Each row of T is roughly a mix of the hidden directions of one of a few groups; some rows fit no group.
T:
[[ -5   0   9   3 -11 -20  12   9 -28  -1]
 [ -4  -5  -8  17  22  -2 -11 -21 -12   9]
 [-14   4  -7   8  22  15  -4 -12  19   9]
 [-18   8  -3   0  12  14  -8 -12  -2 -26]
 [-14  -7  11   0  26   8  -2 -13  15   9]
 [-16 -12   0  24   5  10  -4   3   7 -22]
 [-27  -9   9  10  11  18   3   6   9  -9]
 [ -8  -8   7   8  26  -5  -7 -15 -19   9]
 [  8  -2  -6  -2   4  34  -8  -5  16  -1]
 [ 17   6  19  -4  13  -3 -21   1 -10  15]
 [ 21  17   5  -5   1  12  -5 -15  -3  21]
 [  1 -11 -10  14  -4  -8  -7  25   8 -20]
 [ -9  -9   8  10  29  -2   1 -19 -12   3]
 [-13  12   7  11  -4  -4   7 -31  11   3]
 [  0   1  -9 -14 -19  -2  13  16  22  -9]
 [ -4  18   6  -8  -4  18 -15   3  -2 -25]
 [  3  12   8 -13  -6  -2   2 -20   0  28]
 [  5   2  21   6  19  16  -6 -17  12   4]
 [-24  -3 -12   5  -8   4  -9  15   0  22]
 [-15  -7   1  13  -9 -16   3 -26  -8 -11]
 [ 10   6 -13  -3 -18 -16  10  15 -17 -11]
 [ -5 -16  15   7  -6  -1   6   3   0  32]
 [ 15  10   7 -21   2  14  -4  -4   1  25]
 [ -4  26   7  16 -12   3 -12  -2   4 -17]
 [-18   5  -5 -12   2  -4   5   9  13  28]
 [  2   0 -11  -9  -4  14  -4  -3  34  -7]
 [ 15 -17   3  16   4  -8  -7 -18 -11 -16]
 [ 27  -5  11  -1   9  -6   6 -12  -4 -22]
 [ 13 -15   3  -9  -4   3  -3  29 -11  12]
 [-31  -5   3   5   1 -11  18 -13   0  -3]
 [-13  19   1  10  -7 -22  -9   0 -12 -15]
 [  1   3  17   6  17 -23   1  -3 -17  15]
 [-10  -3 -12  -9  -7 -12  26  12   2 -16]
 [  4 -19  -5  -9  16 -20  12   8  10  13]
 [ -1 -26   1 -16  12  -6   6  11   6  18]
 [-10 -12 -26  13  -3  -6  13 -14   4 -11]
 [ 15   0   0  -1   3  14  -1  30 -17   2]
 [ 19   2   2   4  11  -3  -3 -22 -10 -23]
 [-11  22  -4   6  10   5   5 -23  17  -5]
 [-17  -6 -16  -8  -5   9  -2  16  13  22]
 [  0  -1 -19  -5   0  17  -8 -17  23  -9]
 [-11  -5  -4   1   3 -30  12   5  -4 -20]
 [-26  -9   4   2   5 -15  13   7  -3 -19]
 [ -3 -10  -2 -11   5  13   5  16  14  27]
 [-11   1  22 -19   6  12  -5 -16   0  15]
 [ 11  -3   7  11   8  10  -4 -33   1  -7]
 [  9  20   0  15 -22  11  -6  -4 -16  -5]
 [ -2 -26   1  -3  19  -5  15   4 -15  10]
 [ -9  24  -5  10  -3  12 -14  -5  12 -18]
 [ -1   8   2  19  21   8  -5 -15 -21   2]
 [ -2  10 -10   0   4  -5   0 -19  -8 -31]
 [-16   6  -3  25 -17 -12   8 -10 -10   1]
 [  7   3  -5  -7 -22 -14   5  18 -20  -8]
 [ -5   3  -5   7  18  14  -3 -15  27   5]
 [ -3  11 -11   8  10 -14 -11 -17 -21 -13]
 [  2  23   7  -9  14 -17   0  18 -12  -1]
 [-14   2   9  12 -11  -5   0  17 -26  11]
 [ 18  12   2 -16  18  15   5 -13   1  13]
 [  0   5   8 -22  -8  -5   4 -19  -9  23]
 [ 17  -7  -1 -11   2  -2  -3  33  -7  -2]
 [-10  -1  -3 -15   1   7   9  15  15  27]
 [ -8  19  -1  -1  -4   8 -13 -11   3 -28]
 [ -6 -15   3   0 -14  10   1  19  22  15]
 [ -9   9  -6 -13  -1  -6   0  33   8  10]
 [ 17   5   4  -6 -12  20 -16  -1  -2  22]
 [ 11  14  10   2  20  14  -9  -7  20   9]
 [ -9   7 -32  14   0   4  11  -6   8  -7]
 [ 16  -9   5  -7  -4   0  -3  32 -14   3]
 [-11   7   6   8  31  14  -2 -12   7   8]
 [  2  -4  24 -14   5   6 -19   4   9  17]
 [ -5  -5  24  -5   7  10 -22  -1  -4  18]
 [  1  13  24   0  17  21  -6  -1   7   7]
 [  9   6   6 -21   5   8   2 -22   2  21]
 [ -6  -7   0  -2 -28  -5  -3 -16 -18  11]
 [-25  -4  -5  -8   1  19  20  -7   9  -4]
 [-14  -8   7  10  26   5  -7 -17  -9  10]
 [-24 -14  -2   4 -12 -23   7   4   0 -10]
 [ 10  15   4 -13   9  13   7 -21  -6  20]
 [-11  22   7   4   2  -5  -1 -16  22 -12]
 [ 20  11   1  -5  15  25  -1 -13  -5   7]
 [ -5  11   7  -3   0  11  -7  -4 -18 -31]
 [  7 -17   6   7  -6   3   6  15 -15  27]
 [ 32  -7  -4 -14  -1   1 -18  -4   2  -3]
 [ -3   4   3  18  26   6   0 -18 -16   0]
 [-29  -3   4  10   3   6  18  -6 -13  -9]
 [ 17 -11  -5  12   5   3  -9 -15 -16 -22]
 [  6   3 -10  -1 -14 -17   2  12 -29  -5]
 [ -7 -26   1 -12  15  -8  12  -5   3  17]
 [ -4  -5  -1  16  26  -1  -6 -21 -13   6]
 [-21  -6   6   8  16  15  10 -20   4  -8]
 [ 10  25  -9  -2 -12   6  -4 -13  -6 -21]
 [  8 -20   9  -3  10   9  13 -14   6  23]
 [-21 -23   4   5 -11   8 -12  10  13  -5]
 [  2 -22   5   1  -3   6   8   3 -17  27]
 [  6  22  -4   7 -11  -5  -7  -7  -5 -28]
 [ 25   7 -13 -11   8  -6   5  23  -4  -7]
 [ 16 -13  -2  -8 -13 -11 -11  27  -4  -2]
 [ -8  14   8  -2  -5  16  10 -30  -4   5]
 [-20  -5   3  -2   5 -18  14  11 -10 -21]
 [  2  -3  20   7   0  -5  14  -7 -29   9]
 [ 15 -14  -3  -7 -10  -8 -11  26 -12  -7]
 [-14  13  -8 -13  -3  -7   2  29   2  10]
 [  1 -13   9  -1   2  18   1   4  22  24]
 [ 14  -1   5   9  -1  -4   0 -16 -20 -25]
 [  1 -13  -7  -2 -25 -16  -1   7 -22  -5]
 [  1  14   2   9  -2 -21 -11   0  -8 -27]
 [ 23   7   2   6   1  17 -21  17   1  -2]
 [  9  13   7   8  11 -18  -7 -16  -9 -20]
 [ 15  -6 -23   0   3   7  -8  26  -8   0]
 [ 11   8  -5  13   6   1  13  12   8  29]
 [-11  10  25  17  -2  -8  -4   7 -12  16]
 [ 15 -16  -5  -6  -3  -7  -5  30  -6   6]
 [ 13   5  12 -19  -4   8 -12  17 -20   2]
 [ -4  -1  11   7  15  19 -11 -17  19  10]
 [  6 -13   6 -16   9  -7  19  -1   6  25]
 [ -9 -24   3 -21   9  -8   1   0  15  12]
 [  0 -17 -13  -2  -7  23  -6   5  22   7]
 [  6  -2   5 -19 -22 -13  -8   8 -19   8]
 [ -6  -3   6 -15  -9  18   1 -17  -1  26]
 [ -7  13   1   0  -8  13 -12 -12 -10 -28]
 [ 14  -3  -3  11  12   2 -12 -26  -7 -17]
 [-12  -5   7  11  26   1  -4 -15 -18   7]
 [  5 -22   4  -8   9 -16  17   3   0  21]
 [-11 -16 -15   2 -16 -14  16   0 -12 -13]
 [  4   6  -3   2 -11 -20  -1  -1  -6 -32]
 [  5   8   4   8 -30  -6 -20   5   1 -10]
 [ -9  18  -5   4  -9 -18  -6   7 -15 -21]
 [ -1 -16  -4  23  -3   1  -6 -12  15  20]
 [ -3   7 -20  20  -1   2  17  -9 -12 -16]
 [ -7  -6  -3  27  -1   4  -8  17   6 -20]
 [ 15  -8  -1  13   2   5 -11 -21  -2 -24]
 [  4 -13  15   0   8   3   1   6  24  24]
 [ 28  -5 -17  -5 -12  11  -8  11   2   7]
 [-24 -21   4  -7   7   2   9  -6  -4 -19]
 [  4 -20   1 -10   1  12  11  12  14  22]
 [  9   1  -4 -10 -25  -3  13  12  18 -13]
 [-30  -4  11   7  11  14   5  10  10  -4]
 [ 16   6   7   3 -10  11 -24  21   1   7]
 [  3  -9   1 -16 -27  -5   8  14  15  -8]
 [  6  -7  -4 -16 -20   8  -1 -17  -8  22]
 [-10   4  -8  -4   7   6  -2 -21 -11 -28]
 [-19  -7 -21  10  15  -9  14  -9 -10  -6]]
Here is one row of each group, with its name. Which group are the others in?
[-12  -4  -5  21  12   9  11 -14  -6 -21]	<34>
[ 8 -4  3  7 11  0 20 10 -1 30]	<73>
[-17   8   1 -12  -2  -2   8  20   7  25]	<54>
[  4  -5  32  -9   4   5 -16   2  -6  12]	<39>

[  1  29  -3  17  -5   9   2 -15  -6 -11]	<73>
[  3   0  -2 -14 -24  -1  13  16  17 -10]	<39>
[-22  -5   6 -17  -6   2  16 -12 -16  11]	<34>
[  3  -4  -4 -10 -16 -20  -1  17 -24  -1]	<39>
[  6  28  16   2 -12   5  -6   5   0 -17]	<73>
[  9 -10  -4  -3 -28 -15   2   6 -17  -8]	<39>
[ -2   9 -18  24  -3  10  10 -12 -12 -13]	<39>
[  2 -15  19 -18  16 -15  -9   1   4  13]	<39>
[-17 -14   4   7  17   6   1   5   6 -26]	<34>
[  8   9  -8  16   3 -14   2  20 -10 -21]	<34>
[-13   3  -9 -13   3   7   7  19  -9  26]	<54>
[ -8   0   4  14  29   2   2 -16 -16   1]	<39>
